128 stands for zero in the data rows.
Here are some points, each followed by its number:
106 130 135 125 87 124 126 140 103 125 138 151 122 160 120 137 0
109 117 121 116 79 116 123 129 109 135 147 146 112 165 121 132 1
171 146 137 89 143 103 131 135 97 96 193 137 160 96 85 155 2
176 123 136 128 172 127 133 91 147 93 107 115 125 158 143 126 3
175 137 179 79 112 127 156 192 95 140 120 167 112 102 107 84 4
157 150 122 81 166 130 150 117 110 81 209 162 187 103 87 142 5
122 134 159 148 119 135 163 147 123 123 150 131 132 135 144 127 6
139 111 92 145 159 158 85 120 140 142 122 157 128 116 77 150 7
111 117 115 95 110 122 99 108 104 138 121 135 144 162 125 109 8
118 145 145 129 114 126 136 112 88 109 126 99 110 116 124 87 9
128 128 152 141 116 107 143 149 110 99 130 169 140 122 117 128 10
150 147 116 162 143 193 89 119 153 170 107 89 115 147 81 98 11
136 124 150 93 140 158 164 153 110 101 136 181 160 123 116 85 12
140 129 122 130 122 142 119 117 95 117 128 115 116 96 103 103 13
114 132 122 130 77 134 130 143 103 132 140 138 121 151 129 138 14
202 124 139 127 190 136 138 82 160 94 102 100 132 195 148 121 15
125 94 145 109 102 147 136 160 123 90 179 113 132 135 108 98 16
111 105 107 84 102 118 97 98 120 145 130 134 135 167 128 104 17
127 132 141 144 138 133 138 131 116 124 135 119 120 117 111 142 18
111 123 106 92 103 132 96 89 94 140 120 118 134 150 125 94 19
96 130 137 149 83 126 135 180 116 107 100 158 127 127 133 142 20
153 142 165 97 102 111 138 175 82 142 114 145 92 96 106 100 21
141 151 103 92 166 116 128 110 117 97 201 145 166 107 75 163 22
154 133 159 79 94 108 128 170 91 153 114 145 105 120 110 98 23
175 117 143 154 98 138 101 141 127 114 144 110 134 82 134 138 24
112 174 102 138 108 107 134 144 100 130 93 141 113 161 139 102 25
151 105 141 91 167 167 139 130 128 116 142 176 164 117 108 84 26
79 130 158 143 114 98 171 121 132 83 112 123 144 157 148 91 27
106 129 100 134 120 131 125 129 166 136 171 139 136 136 139 158 28
137 177 102 106 106 163 138 144 87 123 137 186 136 158 99 133 29
125 140 147 147 137 132 141 133 113 108 132 126 117 113 129 141 30
124 123 109 121 129 110 117 129 113 95 131 147 116 105 126 131 31
125 115 129 117 121 129 118 138 114 87 145 124 117 104 122 120 32
Which two points above are nearest to each new point? Their numbers follow each, smallest number first.
123 126 140 105 86 103 155 135 108 108 157 149 140 124 118 107 0 10
99 123 81 140 134 138 128 131 164 114 159 128 143 127 126 151 28 31
105 109 120 112 139 122 150 116 140 127 121 134 134 120 91 117 18 31
97 147 125 129 99 104 131 149 117 121 114 110 107 172 148 71 9 25
167 144 156 117 146 142 96 134 112 146 106 117 119 166 168 139 3 30
164 152 96 136 141 153 110 133 100 131 139 163 131 121 90 178 7 29
88 142 159 164 96 139 147 178 112 113 108 149 109 134 128 129 6 20
141 140 143 136 97 117 143 154 113 107 128 112 132 113 158 116 6 30
108 145 136 129 86 91 166 156 111 105 138 153 131 121 128 100 6 10
70 140 134 155 75 107 139 176 115 115 86 159 114 155 137 114 20 25
130 133 143 119 96 109 159 147 102 99 157 143 134 93 108 114 10 32
143 142 102 126 140 130 111 135 92 97 126 149 122 98 112 152 31 32
130 155 97 125 137 182 101 117 137 178 91 93 120 178 91 105 11 19
101 115 115 103 111 133 161 134 138 136 115 121 95 161 101 120 0 1
145 100 149 169 101 160 60 113 139 128 177 121 114 97 92 114 13 24
201 129 124 131 180 152 128 105 127 101 109 120 129 173 121 148 3 15
134 162 160 170 130 163 151 153 115 120 134 116 102 100 135 122 18 30
97 133 128 136 97 122 130 148 155 135 154 158 128 138 142 156 0 28
120 164 179 163 123 147 171 144 119 125 136 98 104 118 146 88 6 9
112 101 94 116 121 107 117 123 144 114 145 149 124 139 114 131 28 31
84 107 148 129 139 114 161 113 142 93 123 124 143 131 113 114 18 27
70 144 138 153 77 107 139 179 116 115 86 159 117 153 136 115 20 25
184 144 107 112 156 172 130 133 77 116 132 179 149 114 83 147 26 29
120 122 148 130 131 115 139 130 126 117 114 154 125 140 124 126 10 30
166 130 151 117 136 135 100 136 115 149 114 123 120 141 147 136 18 30
115 94 97 137 154 142 108 117 165 152 116 133 110 128 86 132 7 18
121 127 138 101 101 148 142 137 100 127 149 157 128 160 122 109 0 14
150 161 129 137 131 114 103 116 151 125 138 126 132 124 126 153 18 30
128 127 144 138 137 108 123 133 111 101 119 162 128 118 127 136 10 31
165 143 87 119 134 150 103 121 75 126 124 157 135 135 85 159 7 29
100 134 124 150 98 138 130 178 98 111 107 173 126 136 109 151 0 20
101 109 168 120 146 135 182 125 128 73 131 140 163 135 125 97 12 27
137 143 115 139 143 199 110 138 144 156 111 83 117 172 86 98 11 18
143 100 124 127 141 130 94 138 141 155 113 147 117 109 92 122 7 18
127 119 181 142 93 103 137 122 119 110 155 73 125 134 144 72 6 9
126 169 118 143 136 170 132 128 142 167 92 80 114 175 104 87 11 25
162 130 149 123 135 134 101 137 121 149 112 120 120 142 151 132 18 30
155 148 142 152 114 150 141 157 113 111 132 115 119 98 145 141 18 30
108 148 114 134 121 102 129 134 100 102 109 138 112 116 142 114 25 31
148 117 117 111 153 129 134 103 144 138 125 131 123 132 105 119 3 18
139 129 167 123 105 118 165 167 110 142 135 146 125 126 135 114 6 10
132 141 151 139 110 124 145 135 139 136 146 129 137 141 144 135 6 30
179 162 97 134 143 155 102 128 95 126 132 155 140 127 83 176 7 29
117 128 119 116 133 115 135 127 115 106 119 131 107 112 125 127 31 32
83 127 148 146 78 116 152 182 112 99 118 172 129 131 118 132 10 20
164 152 150 122 143 133 92 124 127 138 115 112 120 161 154 149 3 18
163 156 143 115 141 137 120 119 147 130 145 138 152 131 121 131 18 30
139 170 139 142 138 135 110 120 152 132 144 120 131 138 122 158 18 30
110 126 112 123 110 114 121 130 162 144 170 152 135 141 145 152 1 28
126 175 99 150 136 167 119 136 135 171 74 92 114 174 108 91 11 25
111 107 106 82 104 130 117 101 121 146 112 115 130 168 121 98 8 17
154 145 177 106 105 112 142 187 97 140 114 148 92 112 110 114 21 23
151 159 115 126 160 200 131 128 142 162 95 118 139 161 92 85 7 11
127 135 174 129 93 82 165 135 114 106 134 82 137 141 167 80 9 27
121 95 84 150 159 145 90 112 166 136 129 138 132 117 94 139 7 28
123 112 114 104 126 132 161 131 152 141 108 112 104 134 99 115 13 18
80 185 113 144 89 81 143 143 113 136 73 132 107 184 175 57 25 27
138 178 96 152 158 212 108 129 154 189 74 81 108 185 74 104 7 11
131 124 150 93 139 161 164 158 108 99 133 187 158 124 116 84 12 26
